128 stands for zero in the data rows.
Two rows play each game, the first against the second. How much does the first row win by? 20 is about a draw, 40 a big win and 0 a big loss. Wins can go round in a circle: one row can beat a second, the second a third and the third the first. Each row has two weighted sums of its numbers, A and B, taken from their middle values. A row wins by its A times the other's B, less its B times the other's A.
[162 166 146 126 161 120 124 139  75  83 169 145 102 113 156 152 138  95 119 126]
[166 105 132 128 144 122 118 132 128  98  94 134 143  98 159 128 132 110 127 125] ~ 10
[132 126  92  83 127 169 130 118 140 122 150 110 158 104 120 139 110 137 166 163]
[ 90 161 103 139 103 120 146  86 111 108 144  95  89 154  84 104 105 143 125 106] ~ 17
[ 98 134  99 148  94 115 156  95  81 127 116  92 121 147  84 138  95 110 152 107]
[109 146 130 134 142 143 141 165 138 130 116 136 135 126 122 120 134 127 122 117] ~ 27
[118 113 131 134  76 105 159 100 129 145 105 120 121 153  84 141 103 118 130 147]
[ 95 145 110 108  97 129 101 152 102 126 116 101  83 150 171 114  78 117 184 155] ~ 23
[146 148  98  76 126 160 126  99 130 121 144 110 155 116 143 163 115 178 157 172]
[119 151 115 145 100 116 145 103 110 130 147  94 154 163 111  96 132 126  98  77] ~ 14
[157 127 171 115 151 154 140 128 183 127 125 172 128  94 132 159 186 120  90 134]
[102 128 139 133  79  98 175  91 142 130 140 120 159 159  94 176 123 134 125 123] ~ 18
[133 152  96 101 118 159 100 117 113 126 136 106 105 107 134 171  89 103 154 156]
[112 138 125 156 143 105  96 157 158 116 131 140 124 120 165 109 103 179 176 137] ~ 12
[122 130 204 100 135 180 132 153  93 155 142 150 160  86 143 109 160 122 144 137]
[167  88 152 148 112 128 111 111 108 155 159 177 104 139 120 163 183 115 103 118] ~ 21
[104  90 130 126 100 132 157  90 155 118  99 111 147 151 108 124 133 127 113  87]
[ 99 114 121 161 146 115 170 172  91 105 119 149 131 153 113 135 118 119 113 126] ~ 19
[125 108 179 118 117 159 131 157  95 143 146 163 159  81 102 134 177 115  93 137]
[155 166 107 129 155 106 108 104 143 142 115 116 102 141 126 152 145 124 120  98] ~ 24
[ 80  96  94 101 108 138 148 117  98 106 135  91 156 124  96 126  98 151 150 127]
[153 165 109  88 136 184  46 101 116 121 113  98 129 113 180  86  98 127 179 145] ~ 20
[101 124 140 136 120 124 139 138 151 108 109 133 131 155  96 133 143 133  93  94]
[113 140 144 147 162 101 113 163 121  98  98 138 114 119 159 125 127  73 135 122] ~ 14
[122 163 119 146 141 113 151 119  97  88 135 111 126 164 118 159 132 105  79  81]
[161 145 159 143 144 110 120 129 112 146 124 138 140 103 154  98 145 104 136 118] ~ 12
[165  95 102 165 164 106 123 123 144 102 123 175 131 156 149 137 141 133 126 113]
[103 124  81 115 115 124 179 111 123 114 152  93 137 122 100 127 102 157 154 142] ~ 19
[103  83 114 128  98 121 155 102 127 114 143 105 156 158 109 105 140 123 103  96]
[102 101 124 130 115 127 139 102 110 114  95 114 149 157 113 109 127 108 108  83] ~ 16
[127  98  93 106 122 129 139 134 141 129 103  91 139  99 121 105 104 104 143 158]
[116 157  70 128 140 124 148 116 127 125 124  78 100 118 103 103 119  86 130 121] ~ 19
[168 120 158 135 118 137 107 114  74 158 134 170 162 131 123  87 177 153 127 126]
[106 107 141 154 139 109 155 136 114 108 173 146 104 161 110 129 143 146 101  95] ~ 16
[124 111 162  78 107 180 135 136 134 146 158 138 128 105 127 143 170 103 124 172]
[164 113 111  82 114 129  95 128 127 117 137 119  93 118 156 183 112 121 145 147] ~ 27
[ 93 162 118 156 142 104 145 170 131 103 107 138 157 150 112 162 129 135 118 124]
[ 91 145 134 140 124 126 146 138  80 100 150 121 128 146 106 136 139 121 118  88] ~ 13
[ 93 126 122 111  91 124  86 140 127 137 109 107 108 144 164 171  89 122 171 150]
[110 122 109 142 131 114 142 111 156 121 124 102 103 156 106 107 133 111 102  77] ~ 18
[119 125 130 131 115 141 118 170 124 152  94 139 119  80 104  81 145 115 120 113]
[119 142 142 127 123 154 119 178 154 157 125 148 138  78 108 109 131 142 122 130] ~ 18
[ 90 155  92 123 113 118 174 114 131 111 155 100 126 130  88 110 119 137 143 132]
[116 128 121 108 100 122  71 147 160 132  97 114 118 118 166 102  72 151 184 144] ~ 18
[126 129  90 141 129 126  80 129 132 108  92 125 105 134 161 138 120 129 176 153]
[120 129 141 137  75  97 140 100 129 137 103 119 142 136 116 137  94  77 143 160] ~ 34
[157 111 161 166 134 112 121 118 130 162 143 134 129 113 150 100 127 123 140 121]
[ 85 175 107  99 107 126 160 132 139 119 113 113 144 149  91 116 129 122 117 103] ~ 24
[110 126 141 124 139 138 152 172 148 120 126 137 153 124 105 127 147 145  79 104]
[112 129 131 159 150 110 140 156  95  91 117 156 129 139 117 134 141 125 105 123] ~ 17
[119 139 131 112  90 119  72 135  85 157 117 115 160 120 165  99  65 156 182 144]
[160 126 128 115 153 131 116 120 157 155  98 120 133 112 133 150 156 165 124 135] ~ 16
[114 121  94  91 132 146 138 143 153 124 151 104  72  96 109 135  95 133 130 148]
[161 188 106 119  97 138 101 148  78  87 135  86  63 159 173 100 103 163 179 111] ~ 32
[140 150 143 170 137 103  91 135 147 119 105 127 135 116 169 145 128 135 138 114]
[155 138 115  89 140 200  88 100 100 128 136 130 161 115 166 156 124 108 153 158] ~ 6
[ 90 181 107 122  87 113 186  98 144 124 120 102  89 138  84 141 100 113 125 125]
[115 152 155 141 154 128 132 182 113 140 109 159 122 104 142  89 148 147 127 124] ~ 29
[108 133 114 119 108 145 152 135 129 129 127 123 101 140  97 134 128 140 122  99]
[125  98 116 149 161 115 145 113 127  99 170 107 123 161 129 103 138 126  86  77] ~ 22
[152 111 141 139 180 123 152 138 152  95 134 143 149 122 145 106 147 120  99 114]
[114 122 140 121  68 102 112 109 135 147 153 122 118 126 122 118  91 163 134 154] ~ 18
[126  82 122  88 142 192  98 123 161 122 143 124 135 127 147 157 110 131 153 159]
[154 100 135  74 115 188 102 102 179 139 102 125 117 126 156  98 130 126 145 161] ~ 16
[ 97 125 124 134 128 124 145 152 147 112 105 128 137 138 100 119 133  98 112 102]
[113 149  88 112 138 136 132 129 124 142 129 102 152  94 103  87 112  96 157 148] ~ 20
[145 133 140 159 105 113 115  89 112 165 115  95 107 166 111 109 133 174 107 101]
[100 112 114 165 139 108 167 172 135  78 116 164 108 145 131 155 127 137 106 129] ~ 23
[165 147 109 133 149 128  70 120 106  87 126 135 141 110 177 151 126 152 155 147]
[161 109 124  99 156 194  72  97 143 142 127 134 103 102 171 107 109 120 168 131] ~ 20
[137  87 160 141 137 133 141 149 139 119 136 172  65 102 105  97 172 118  86 126]
[149 144 108  93 113 152  87 133 111 106 129 104 162 141 173 120  95 144 156 139] ~ 21
[151 129 164 142 118 133 102 103  92 162 103 180 136 139 117 162 173 123 104 130]
[132  65 105  84 137 172 115 118 104 123  65 100 100 113 141 125 114 122 153 176] ~ 25
[148 108 124 118 127 117  96  94 114 172 110 147 100 166 106 102 156 107 100 108]
[124 119 143 114 128 152 120 167 152 145 128 147 109  76 106 119 150 149 118 125] ~ 15
[105 130 122 129 109 132 134 104 142 125 105  94 165 161 118  99 125 109  92  82]
[108 131 121 123 125 113 148 116 131 116 129  91 152 166 115 126 132 134 104  77] ~ 17
[107 164 116 153 145 102 123 165 128 133 133 145 174 112 105  94 123 182 111 116]
[116 143 126 123  81  87 144 109 109 148 129 120 110 137 112 126  98 122 157 168] ~ 23
[118  94 162 121 130 141 130 184  91 161 159 141 141  64 125 138 138 100 124 122]
[137 189 107 130 127 152  79 103 194 143 100 106 157 118 159 139  67 176 188 176] ~ 7
[108 135 141 151 130 137 137 166 155 129 136 144 126 114 127 132 138 150 131 110]
[ 94 130 137 125 120 126 152 143  85 110 117 123 120 147 100 103 142 151 116  96] ~ 9
[ 96 156 140 138 119 128 140 141  98 115 128 131 113 134 107 160 126 124 105 100]
[157 137 168 154 131 102  93 126 159 158 129 129 160 130 150 165 138 106 130 101] ~ 17
[106 133  87 112  97 104 169 127 134 117 140  86 128 111  88  90  93 135 127 133]
[130  90 119 120 118 135  94 114  90 149 130 103 114 128 165  88  81 122 189 167] ~ 21
[111 109 161 155 105 103 112 118 138 159  96 106 141 138 141 113 106 180 141 133]
[ 79 135 122 156 136 118 146 163 117 117 141 145 127 150 113 114 132 118 109 111] ~ 18
[136 100 132 164 106 107 126  91 125 160 124 105 138 146 120 124 131 136 104  88]
[115 118  79 113 154 131 138 124 147 120 179 117 144 100 115 128 110 169 150 150] ~ 21
[100 127 138 124 108 132 151 115  91 106 161 118 121 160 110 122 140 123 106  81]
[101 101 110 155 105 116 137  87 125 123 137  94 142 150  93 123 108  51 115 102] ~ 16
[118 145  92 107 131 144 142 139 100 124 148  99 141  99 117 128 126  87 152 147]
[145 118 127  86 137 189  75 117 122 134 167 116 143 112 165 160 104 111 164 163] ~ 20
[155 123 134 115 158 141 129 146 161  92 115 150  86 133 147 143 136 141 125 138]
[ 88 122 101 123  82 114 170  97 133 102 108 107 117 124  92 116 112  78 140 136] ~ 11
[125 142 123  77 136 141  90 124 151 142 169  92 129 125 185 125  76 132 192 156]
[122 123  96  86 134 161 142 136 101 115 120 103 134 122 115 143 122 106 140 175] ~ 10
[126 148 161 100 134 165 132 149 144 161 126 151 110  79 118 123 155 111 105 128]
[104 154 141 121 113 121 155 101 109 115 136 119 155 151 110 130 138 139 111  92] ~ 26
[169 138 120  90 110 135  93 135  99 101  76 112 162 122 174 103 103 127 143 131]
[143 130 146 126 173 127 140 144 126  98 111 153 161 118 139 180 153 190  99 134] ~ 24
[112 149 138 147 154 115 133 173 118 118 100 150 120 125 127 139 125 128 120 114]
[154 109 151 147 157 144 142 143 102  76 153 182 126 127 137 167 157  94 117 128] ~ 17
[132 132 141 133 159 108 102 149 141 106 132 141 152 125 173  97 126  97 142 133]
[150 130 132  66 119 193 111 100 121 137 160 122 179 118 157 135 125 138 148 174] ~ 11
[ 98 119  86  98 116 137 156 129 131 106 134 101 149 120 104 114 126 138 126 125]
[104 146 116 141 139 124 165 109 143 112 142 114 122 173 125 144 138  95 100  83] ~ 19
[130 123 131 116 111 136 130  99 110 136 102 139 128 169 109 178 157 104 111  92]
[112 136 130 159 124 118 121  98  90 128  95 102 146 166 124 103 125 150 107  83] ~ 29
[150 165 150 125 167 138 131 141 109  85 137 153 119 111 150 146 141 137 118 134]
[123 169 128 153  93  84 141 103 141 143 149  79 174 120 131 122  78  97 130 146] ~ 7
[101 145 143 120  74 116 144  99 105 131 144 117 122 143 118 139  97  97 140 154]
[101 124 144 125 100 126 152 108 130 117 114 123 144 162 117 137 141 123 114  91] ~ 23
[137 130 138 141 103 105 140  92 124 167 117 105 128 162 112 137 130 102 118 107]
[135 129 155 160 119 103 126  83 115 157 130 122 150 139 106 141 122 142 125 111] ~ 19
[187 122 135 126 114 125  93  93 112 181 132 149 123 161 116  84 167 111 120 124]
[165 114 124 111 152 196  71  85 131 134 132 126  90 110 172 109 115 116 162 136] ~ 23
[111 161 125 130  84  98 180  94 158 123 132 116  97 157  93  66 121 152 112 127]
[110 169 158 148 131 140 109 169 166 144 142 150 141 109 141 115 126 108 122 118] ~ 4
[152 105 115 138 128 110 120 110 122 165 117  99 103 125 120 145 130 107 102 114]
[113 135 140 114  79 100 154 105  95 149 147 121  66 135 110 117  96 125 148 152] ~ 14
[167 129  94 164 144  98  73 108 159 106 144 118  99 128 165 148 119 147 128 132]
[106 117 121 105  77 117 130 105 156 134  97 113 142 132 104 105  89 136 163 159] ~ 20
[134 141 101 127 133 106 137 101 149 123 134  85 118 143 112 103 123 125 102  88]
[124 117 109  96 101 111 131 119 142 139 156 104  80 106 112 142  89 120 145 175] ~ 7
[165 127 152 124 152 122 144 133 139 107 123 156 159 117 142 118 145 163 113 122]
[121  96 169 150 115  99 112 109 116 157 109 114 153 132 155 129 106 145 149 116] ~ 20
[152 121 153 151 135 124 133 136 128 101 148 175 144 111 131 160 177 134  95 116]
[116 161 119 111 155 175 118 141 147 113 123 137 128 150 150 116 105  94 150 148] ~ 12
[103 145 133 142 121 131 149 140 120 107 141 129 128 144 104 128 146 138 100  94]
[140 132 116 149 168 115 149 119 131 106 160 119 119 150 121 129 131 141  99  84] ~ 18
[124 107 135 128 104 124 139  97 102 139  91 123 132 154 112 110 150 115 109 107]
[112 165 131 114 152 163 124 125 110 126 141 144 122 148 150 164 114 122 138 161] ~ 25
[117 136 138 111  66 109 129 117 122 154 142 123 168 127 121 156  83 161 165 151]
[ 95 111 131 155 145 125 144 173 144 107 115 140 130 159 132 120 121 171 116 123] ~ 4
[103 108 163 159 108 124 120 140 125 151  90 124 105 134 128 169 115 125 141  89]
[180 155 108 135 136 112 108 124 160  95 145 121 100 116 168 143 129 133 151 125] ~ 20
[102 132  80 100 124 162 155 128  49 125 122 100 115 104 106 107 110 105 151 134]
[155 104  93 123 139 139 100 104 155 154 141 144 115 114 111 137 137  91 138 149] ~ 15
[129 183 122 129  87  80 150  96  98 143 125 118 125 134  98 148 117 136 133 162]
[152 144 107  60 116 127 131 114 132 127 105 115 131 119 144 103 104 135 137 164] ~ 28
[125 128  93 110 127 142 129 125 140 141 110 100 169  96 119 116 110 103 157 152]
[185 168 105 129 151 127 102 127 112  90 170 131 148 110 159 161 112 113 136 122] ~ 28
[133 124 161 127 103 152 116 180 141 160 128 170 168  90  95 150 173  99 101 122]
[121 120 125 125 170 179 111 125 125 108 147 157 130 147 157 119 119 134 144 155] ~ 11
[136 111 120  83 117 147  70 119 120 136 131  87 141 137 180 136  76 126 191 157]
[126 115 163 143 126 140 142 164  93 133 119 171 139 105 106 144 173  89  95 119] ~ 20
[120 159 128 157 138 118 114 171 171 124 136 134 155 106 167 118 107 136 165 128]
[150 124 128 149 169 119 148 138 114  70 106 151 110 133 150 195 140 132 115 142] ~ 25
[101 153 124 154 148 103 134 158 123 116 128 144  74 152 108 162 117 123  99 130]
[177 123 145 136 165 105 114 124 123 156 135 121 143 109 140  89 159 132 125 118] ~ 26
[124  82 149 164 137 115 161 155 144 130 117 172 140 122  98  69 155 111  93 106]
[107 134  97 113  99 132 161 107 145 118  86 115 134 116  91 137 102 154 147 158] ~ 18
[150  92  75 110 136 131 121  94  90 140 160 136 118 144  95 133 141  95 151 119]
[102 135 134 137 130 128 151 132 123 113 115 129 164 157 105 144 142 121 105 101] ~ 31
[139 108 152 147 133 121 135 105 120 151 128 174 133 144 115 159 172 127 100 109]
[ 99 124 128 171 148 108 152 169 146  99 141 155 118 137 112 129 135 150 115 120] ~ 18
[172 102 143 120 121 153 105 104 118 155 161 185 138 132 116 133 182 126 137 139]
[121 135 155 141 128 124 105 155 107 133 163 132  91 103 172 146 113 182 181 108] ~ 22
[156 106 145 171 135  92 105  91 130 173 109 107 121 153 133 145 135 142 103 119]
[154 125 165 170 149 104 105 115 120 154 131 132  69 120 154  97 144 111 115 113] ~ 15
[189 116  99 147 153  96  95 123 116 106  90 114 130 124 166  97 114 150 139 120]
[150 120 148 103 150 148 137 128 107 155 160 129 123  93 120 131 155 114 116 147] ~ 19
[119 108  90 112 112 102 167 117 166 132  84 103 113 128  98 147 108 152 159 154]
[126 139 165 161 105 137 131 145 132 118  96 182  80 114 118 108 173 148  97 117] ~ 16
[ 95 202 138 166 142 112  95 172 141 123 175 139 120 113 142 107 113 149 156 125]
[162 121 120 138 122 147 106 142 113  81 191 165 146 105 153 111 135 153 134 130] ~ 22
[126 135 137 118 126 154 117 181 114 165 152 142 128  84 106 124 143 143 116 111]
[ 80 101 114 130 136 127 133 171 147 120 107 128 143 175 129 135 101 146 141 147] ~ 23
[163 133 149 137 156 113  98 112  97 162 169 120 159 102 153 113 142 127 142 131]
[113 113 167 135 103 163 111 159 134 145 118 157 100  96 108 127 172 114  97 128] ~ 21
[110 153 155 158 111 120 130 109  75 132 143 119 134 162 125 127 131 129  98 106]
[119 100 105 115 103 100 171 120 185 127 122  90 126 111 100 160  94 131 136 158] ~ 20
[125  53 115 149 165 115 150 141 161  83 127 143  92 161 151 128 112 202 113 129]
[132  97 135 137  93  94 159  96 115 146 120 117 142 139  92 177 110 105 114 156] ~ 22
[120 117 162 175 100 127 108 104  92 171 132 124 159 129 132 129 111 142 145 131]
[143 112  90  87 136 162 128 123 112 124 152 116 134 116 126 104 115 130 161 172] ~ 8
[121 132 142 119 121 147 110 165 161 150 115 155 115  67  99 128 153 107 108 124]
[135  98 109 138 135 118 111 119 129 148 130  80 156 141 116 154 131 123 115 101] ~ 10
[162 118 103 139 145 120 108 125 155 168 156 106 133 113 137 120 127  86 147 136]
[113 157 132 140  94  91 143 117 126 144 105  76 109 105 110 130  84 134 119 139] ~ 25
[107 126 125 167  96 112 151  90  99 136 115 122 110 170 110 116 131 156  96  89]
[166  73 143 131 165 115 123 131 123 136 118 145 120 106 148 149 160 136 106 116] ~ 19
[131 170 111 124 122 113 108  95 192 155 169 117 105 160 102 142 144 135 114  95]
[105  99 139 127 112 130 148 102 112  97 137 111 127 162 125  90 137 107 122  93] ~ 23
[167 168 101 131 143 111  92 127 153  91  54 119 144 122 180 162 130 127 167 141]
[154 106 101  76 110 167 102 101 112 134 118 116 160 114 148 120 113 104 152 170] ~ 18
[105 109 115 156 122 115 140 171 136 137 126 142 164 107 103 112 131 131 108 123]
[124 111  91 141 151 111  85 137 108 105 123 127 166 149 163 147 112 182 157 156] ~ 5
[106 166 137 139 117 120 146 128 121 116 177 143 120 151 108 140 137 129 109  97]
[144 120 153  99 156 130 142 120 121 114 132 152 160 101 139 156 147 129 112 125] ~ 17
[154 111 144 124 177 129 136 148 121  90 131 163 122 119 159 102 136 160 106 133]
[135 129 121  84 129 174 104 161 130 135  92 140 104 124 138  93 113 135 131 160] ~ 27
[165 137 111 134 136 103  85 124 129 162 129 109 131 118 135 121 126 125 117 116]
[110 131  85 104 128 157 146 127 132 118 115 108 137 108 108  69 113 173 133 132] ~ 22
[151 163 108 138 131 115 112 111 144 164 104 102 122 125 121 112 135 105 102 104]
[140 134 129  98  95 147 129  98 116 161 144 149 110 139  76 110 169 101 111 139] ~ 24
[110 128 144 134 103 120 146 106 133 120 154 119 134 154 119 128 134 129 119  92]
[147 138 134 134 165 124 134 146 154  79 100 155  95 133 146 129 140 153  93 134] ~ 21
[156 119 167 138 142 160 144 147 171  94 151 179 131  97 148 127 177 148 116 141]
[123 133 124 150 174 123 125 163 152  93 160 146 138 144 156 113 115 121 123 132] ~ 10
[ 92 107  98 133 123 155 147 108 108 103 146  89 155 139  85  86 102 116 136  99]
[112  67 132 135 168 116 150 153  88  82 142 145 106 153 135 124 126 107 100 136] ~ 12
[117 157 146 134 174 139 116 176 119 116 127 151 151 108 157 102 124 161 140 138]
[127 160 166 115 122 148 123 176 121 163 131 150 134  80 121 164 153 133 129 119] ~ 22
[114 126 131 126 111 127 131 103 140 121 128 139 109 177 118 135 151 149 113  98]
[120 155 176 173 106 120 107 107 141 174 107 108 105 125 135 121 119 133 152 128] ~ 22
[122 104 127 166  87  92 145  80 112 160 122 105  92 155 101 106  94 141 125 133]
[104 152 130 141 163 146 130 175 139 120 134 144 135 140 129  95 130 152 123 129] ~ 29
[141 116 162 174 119 106 115 124  88 157 126 137 166 132 137 119 117 132 138 111]
[106 120 136 140 117 123 145 135 168 103 168 137 119 153 112 131 137 144 118 103] ~ 21
[108 155 133 149 150 131 107 156 103 109 149 150 145 151 151 138 117 137 150 147]
[120 130 103 100  80  88 198  88 170 137 128 107 119 135  96 142 121 145 111 124] ~ 29
[124  99 120 141 136 101 129  95 101 130  98  88 133 148 109 130 134  87  97  91]
[113 146 113 121 154 150 101 152 119 108 111 116 101 158 176 128  95 126 166 156] ~ 38
[123 123 131  96 118 149 122 153 163 135 141 142 112 126 133 120 118 151 137 169]
[163 161 114 133 140 108  92 106 132 170 123 126 142 111 132 144 138 188 121 122] ~ 22
[161 150 161 144 117 139 133 117 137 145 118 176 153 134 125 147 187 170 114 121]
[103 119 125 131 110 131 141 128 106 116 164 118 118 124 113 102 123 146 113  96] ~ 21
[141 169 139  77 122 184 102 109  86 131 136 117 150 130 144 101 120 125 142 174]
[131 147 150 113  95 151 112 102  95 157 177 175 157 151  99 138 184 140 103 118] ~ 21
[135 116  85 127 150 122 114 124 131 143 135  96 114  96 127 127 108 164 132 127]
[145 113 176 160 135 127 128 134 142 129 129 186 108 132 123  88 184  96 105 123] ~ 22
[137 143 150 159 160 109 120 159 133 114 129 152 155  96 152 122 142  89 132 114]
[ 96 141 131 153 138 118 142 109  89 106 140 123 119 187 116 140 120 133 106  97] ~ 26
[115 122 105  90 104 108 140 113 147 138 137 113  70 127 119 172  89 140 167 172]
[118 116 134 161 156  97 149 165 173 100 151 161 131 116 117 148 139  87  93 119] ~ 9
[123 141 164 161 137 110 111 148  68 154 124 137 120 113 167 121 118 141 159 117]
[114 125 137 122 105 130 144 105 139 127 127 128 111 159 115 105 149 125  95  84] ~ 21
[135 115 138  76 118 191  88 141 134 146 133 118 122 121 161 214 119 108 163 181]
[178 100 120 114 162 129 111 111 162  91 102 132 216 120 167 141 135 164 124 125] ~ 29
[147 174 119  91 107 129 108 141 115 120 114 107  92 134 174 163  77 132 162 150]
[119 112 113 120  88 110 139 116 164 129 123 110 152 146 131 160  90 104 156 173] ~ 14
[117 131  87  94 116  91 169 108 145 120  69 106 143 121  91  95 108 143 132 149]
[160 130 157 159 118 119 117 132  83 128 139 185 116 127 129 118 168  95 104 112] ~ 7
[112 122 125 132 123 133 138 106 114 128 146 108 115 169 114 112 126 137  98  90]
[ 87 107 138 133 118 132 165 110 174  98 147 115 143 158 104 149 131 130 121 100] ~ 29
[146 127 121 106 156 177  90 111 103 102 142 140 141 116 186  91 108  99 156 162]
[123 124 160 111 127 161 133 166 110 149 166 156  72  62 115 119 155 140 120 117] ~ 31
